Rotation paths and how fast each direction turns (degrees per step):
Each turn is a multiple of 5 degrees from 10 to 175, or 0.
Each row of a path follows its step; steps can be skipped.
Path 1:
step 2: +1.02; -1.49; +0.45; +3.44; -2.07; +3.14; -2.46; +1.43; -2.32; -0.41; +2.38; -4.48; -1.06; +5.13; +2.87; -0.31; +0.22; -4.57; -0.59; -1.76; -2.62; +1.76; -3.87; -3.37; +1.44; +1.50; +0.55; +6.88; +0.03; -1.88; +0.32; +1.05; +1.54; -3.06; -2.50; +3.28; -2.55; -0.75; +0.61; +2.24; -3.87; +3.69; +0.42; -0.25; +0.26; -2.16; +1.41; -0.28; -0.23; +2.52; +3.68; +0.89; -1.82; +7.56; +0.05; -3.66; -0.61; -1.78; -1.19; +0.18; -0.59; -2.55; +1.00; +0.48; -0.54; +2.36; -1.91; -2.84; +2.80; -3.77; -2.23; +4.39; +1.01; -0.16
step 3: +3.42; +0.75; +4.20; -5.66; -2.99; +1.36; -6.05; +1.78; -2.58; +2.25; +1.66; -2.06; -3.16; -1.45; +1.79; -0.48; -5.46; +0.95; -0.92; +0.02; -2.09; +0.96; +3.59; -0.57; +3.97; +0.79; +2.87; -2.77; -1.74; +2.78; -1.78; -0.51; +0.83; -1.36; +0.44; -0.93; +1.34; -3.68; +2.68; -0.34; -0.13; -0.83; +2.64; -0.23; +2.23; +0.36; +3.09; +2.94; +1.39; +1.87; +3.24; -1.23; -2.07; +4.10; +0.20; +1.23; +2.41; -5.38; +2.44; -3.62; +1.83; -2.85; -3.94; -3.65; -0.50; +1.35; +3.27; -2.26; -2.54; -0.46; -1.73; +2.35; +2.55; +0.02
step 5: +3.21; +2.00; +3.54; -0.37; -0.31; +0.27; -2.74; -0.70; -2.85; -2.74; +3.71; -2.29; -0.09; +0.78; -1.37; -1.88; +1.42; -3.66; -0.94; +2.34; +1.56; +3.81; -1.41; -2.90; -1.46; -1.43; +0.46; +1.57; +0.92; -1.81; +0.02; -2.40; +2.18; +0.52; +0.74; -1.15; +0.27; -4.14; +0.17; +5.04; -3.07; +0.10; +0.84; -0.87; +3.63; +0.47; +2.20; -2.67; -2.36; +0.54; +1.09; +1.85; +2.46; +8.21; +1.66; -2.77; -4.65; -6.08; -1.59; -0.94; +2.44; -0.28; +0.03; +2.98; -3.67; +1.01; -5.22; -2.83; -1.48; -0.75; -1.84; -1.32; +2.96; +2.70
step 7: -0.17; +0.33; +4.39; -3.00; -8.49; +1.25; +1.16; -0.62; -1.51; +1.95; +0.57; -4.42; -0.38; -1.15; +4.27; +0.64; +2.41; -2.57; +3.97; +3.57; +3.00; +0.04; +1.94; -0.19; -1.70; -1.84; +2.61; +3.79; +0.18; -2.80; +4.31; +1.49; -0.84; +0.15; -1.80; -4.02; -1.66; +1.35; +3.23; -3.26; -0.83; +2.84; +2.62; -0.68; -0.99; +1.66; +3.35; -0.69; +3.45; -1.48; +1.05; +0.65; +1.64; +5.22; +1.21; +2.19; +1.67; -1.48; -2.14; +0.95; +0.33; -1.26; +4.80; -1.17; -3.87; -1.65; +0.49; -0.54; +0.72; -4.34; -0.14; +0.03; +2.11; -2.42
step 9: +0.41; +3.71; -0.85; -0.67; -1.37; +1.41; -3.60; +0.47; -4.77; -1.81; -1.53; -3.03; -0.43; -1.86; -2.86; -0.34; -1.37; +0.48; +0.97; -0.10; +2.93; -1.74; -0.55; -0.96; +3.34; -0.09; +1.00; +0.15; +0.96; -5.28; +0.72; +2.64; -0.15; -1.95; -1.00; -0.29; +2.37; +0.44; +3.64; -2.11; -1.17; +3.85; -3.07; +2.80; +8.22; +3.50; -2.09; -0.80; -0.85; -1.22; +1.27; +3.45; -0.11; +1.74; +0.40; -2.49; +2.91; -0.70; -2.31; -1.05; -2.85; -2.61; -0.28; -5.03; -4.48; +6.93; +0.78; +1.44; +2.76; -3.35; +0.40; +2.07; +1.26; +2.02
step 12: +1.43; +0.22; +0.28; -1.28; -2.22; +2.89; -6.05; -1.51; -2.64; +1.09; +3.04; -4.71; -2.30; -1.67; -0.38; +0.10; -2.16; +2.05; +2.86; -0.48; +1.00; +3.00; +1.18; +0.02; +1.93; -0.27; +2.29; -2.00; -1.56; -3.69; -2.74; +2.95; +1.46; -0.53; -2.54; -2.35; +1.56; -0.76; +4.02; -0.82; -2.51; -1.26; +0.60; +2.18; +0.85; -0.06; -1.28; -1.90; -0.81; +1.07; -1.18; -0.34; +3.02; +4.82; +3.50; +6.31; -0.38; +1.14; -1.50; -1.38; -2.15; -3.69; -1.31; +0.93; -3.89; +8.37; +1.42; -3.79; +2.00; -2.48; -1.53; -1.51; -2.83; -0.27
step 13: -2.12; +3.14; +0.36; +1.06; +1.84; +1.61; -0.16; +2.97; -6.47; +2.87; +1.52; -1.16; -4.73; +1.31; +1.04; +0.40; -0.06; -2.49; +2.22; -5.52; +3.37; -0.42; -0.41; -0.97; -0.16; -2.34; +1.66; +1.41; +1.92; -2.89; +2.17; -1.41; -0.27; -1.75; -0.91; +4.19; +3.80; -1.12; +2.50; +4.38; -3.45; +2.66; +0.07; +0.60; +1.56; +0.37; +8.07; -1.77; -0.88; -0.17; +1.00; -1.94; +1.37; +6.32; +3.34; -1.39; +0.48; -1.87; +0.35; +1.37; +2.76; -1.52; -0.01; -0.14; +0.74; -1.16; -2.48; -5.31; +0.06; +1.08; -2.38; +0.01; +2.54; -1.22
step 15: +1.92; +2.77; +2.43; +1.12; -6.72; +0.05; -3.09; +0.18; -0.32; -0.87; +1.58; -2.96; -3.82; -4.58; +2.89; +1.44; -2.72; +2.94; +1.53; +0.37; -1.12; +2.78; +2.05; -2.44; +0.94; -1.48; -1.10; -0.46; -0.54; -3.17; -1.47; +2.89; -0.55; -2.40; -0.37; -3.67; -2.95; -5.96; +4.82; -0.31; +2.99; +2.38; +0.49; -1.85; -1.73; +2.07; +4.07; +0.61; -2.19; +2.19; +0.83; -3.92; +1.12; +4.46; +1.28; +2.59; +2.10; -3.85; -1.08; -2.51; -2.02; -3.81; +0.93; -2.12; -1.59; -0.78; +3.23; -3.72; +1.53; +0.26; -2.15; +2.32; +1.09; -0.88
Speeds:
-0.01; +0.69; -0.29; -0.49; -0.10; +0.01; -0.72; -0.61; -0.54; +0.65; -0.22; +0.80; -0.68; -0.26; +0.08; +1.20; -1.32; +0.45; -0.27; -0.48; -0.50; +0.12; +0.53; -0.48; +0.14; +0.38; +0.04; -1.23; -0.58; -0.53; -0.29; -0.08; +0.44; -0.91; +0.60; -0.21; -0.53; +0.67; +0.02; -0.26; -0.35; -0.49; -0.50; -0.25; +0.52; +0.58; -0.43; +0.05; -1.31; -0.06; +0.22; +0.43; +0.00; +0.65; +1.10; +0.14; -0.74; -0.38; +0.75; -0.31; -1.32; +0.05; +0.08; -0.50; -0.70; -0.92; +0.86; +1.14; +0.34; -0.35; +0.59; +0.56; -1.26; -0.40 -> 120
-0.08; +0.24; -1.51; -0.93; -0.59; +0.01; +0.21; -0.33; +0.82; +0.51; +0.42; -0.18; -0.08; +1.19; -0.39; -0.88; -0.08; +0.15; -0.59; -0.79; -0.82; +0.51; +0.11; +0.57; -0.21; +0.16; +0.65; +0.42; -0.11; +0.16; -0.18; +0.70; +0.03; -0.05; -0.22; +0.68; -0.28; +0.99; -0.84; +0.11; -0.07; -1.02; +0.20; +0.28; -1.59; +0.10; -1.07; -0.86; -0.27; -0.10; +0.40; -0.82; -0.44; +0.01; +0.12; +0.19; +0.01; +0.44; +0.26; +0.15; -1.38; -0.10; -0.99; +0.84; -0.94; +0.45; -0.10; -0.62; +0.54; -0.49; -0.48; -0.52; +0.86; +0.53 -> 175
-0.72; -0.70; +0.31; -0.21; -0.69; -0.30; -0.97; -0.41; +0.73; +0.50; -0.14; +0.60; -0.50; +0.02; +0.83; -0.71; +0.20; +0.19; +1.08; -0.47; +0.58; -0.39; +0.24; +0.53; +0.56; +0.50; +0.50; -0.66; -0.82; -0.25; -0.58; -1.24; -0.24; +0.26; +1.04; +0.32; +0.03; -1.04; +0.22; +0.39; +0.47; +0.33; -0.49; -0.55; -0.41; +0.69; +0.29; -0.22; -0.38; -0.41; -0.37; +0.61; +0.54; -0.55; +0.24; +0.40; +0.21; +0.59; +0.44; +0.65; +0.62; +0.00; -0.06; -0.15; -0.83; +0.82; -0.67; -0.76; +0.29; -0.90; +0.59; -1.47; -0.94; +1.26 -> 90
+0.77; -0.39; -0.86; -0.22; +0.14; -0.77; -0.01; -0.51; -0.31; -1.12; -0.53; -0.83; +0.00; -0.08; +0.32; -0.66; +0.53; +0.71; -0.05; -0.93; +0.53; +0.74; -0.50; -1.14; -1.02; -0.64; -0.78; -1.00; +0.59; +0.24; +0.35; +0.01; +0.25; +0.07; -0.23; -1.07; -0.02; +0.98; -0.08; +0.19; -1.06; +0.33; +0.66; -0.11; +0.79; +0.56; +0.21; +0.13; -0.59; +0.25; -0.32; +0.09; +1.03; -0.44; +0.55; -0.54; +0.74; -0.36; -0.35; +0.17; -0.31; +0.27; -1.34; +0.36; +0.71; +0.35; -0.05; -0.99; +0.66; -0.23; +0.25; -0.71; -1.13; +0.28 -> 95
-0.11; +1.32; -1.02; -0.60; +1.80; +0.02; +0.56; -0.78; +0.73; -0.02; +0.42; -0.63; +0.15; -0.49; -0.48; +0.57; -0.56; +0.72; -0.32; +0.10; +0.76; -0.63; -0.47; +0.36; -0.04; -0.49; +0.08; -0.55; -1.37; +0.94; +0.01; +0.11; -0.63; +0.76; -0.18; +0.54; +0.44; +0.32; +0.69; +0.42; -0.65; +0.14; -0.23; +0.80; +0.54; +0.30; +0.23; -0.45; +0.60; -0.79; +0.74; -0.77; +0.69; +1.07; -0.41; -0.20; -0.75; +0.06; +0.26; +0.00; +0.88; +0.30; +0.54; -0.74; -0.56; +0.60; -0.12; -0.15; +0.38; +0.12; +0.27; -0.97; -0.14; -0.24 -> 85
+0.03; +0.10; +0.99; -0.17; +0.83; +1.37; -0.02; +0.44; +0.27; +0.62; +0.11; +0.11; -0.01; +0.91; +0.44; +0.54; -0.15; +0.54; +0.42; -0.70; -1.16; -0.03; -0.75; -0.33; +0.24; +0.92; +0.74; -0.36; -0.56; +0.14; +0.01; -0.02; +0.18; -0.69; +0.28; +0.37; +0.14; +0.29; +0.35; +0.53; +0.21; -0.99; -0.34; +0.19; +0.57; -0.87; -0.04; -0.21; +0.16; -0.24; -0.54; -0.42; +0.25; +0.14; +0.49; -0.02; +1.04; +0.10; -0.30; -0.59; +0.00; -0.04; -0.14; +0.52; +1.44; +1.46; -0.79; -1.47; +0.17; +0.03; +0.94; +0.89; -0.46; -1.24 -> 35
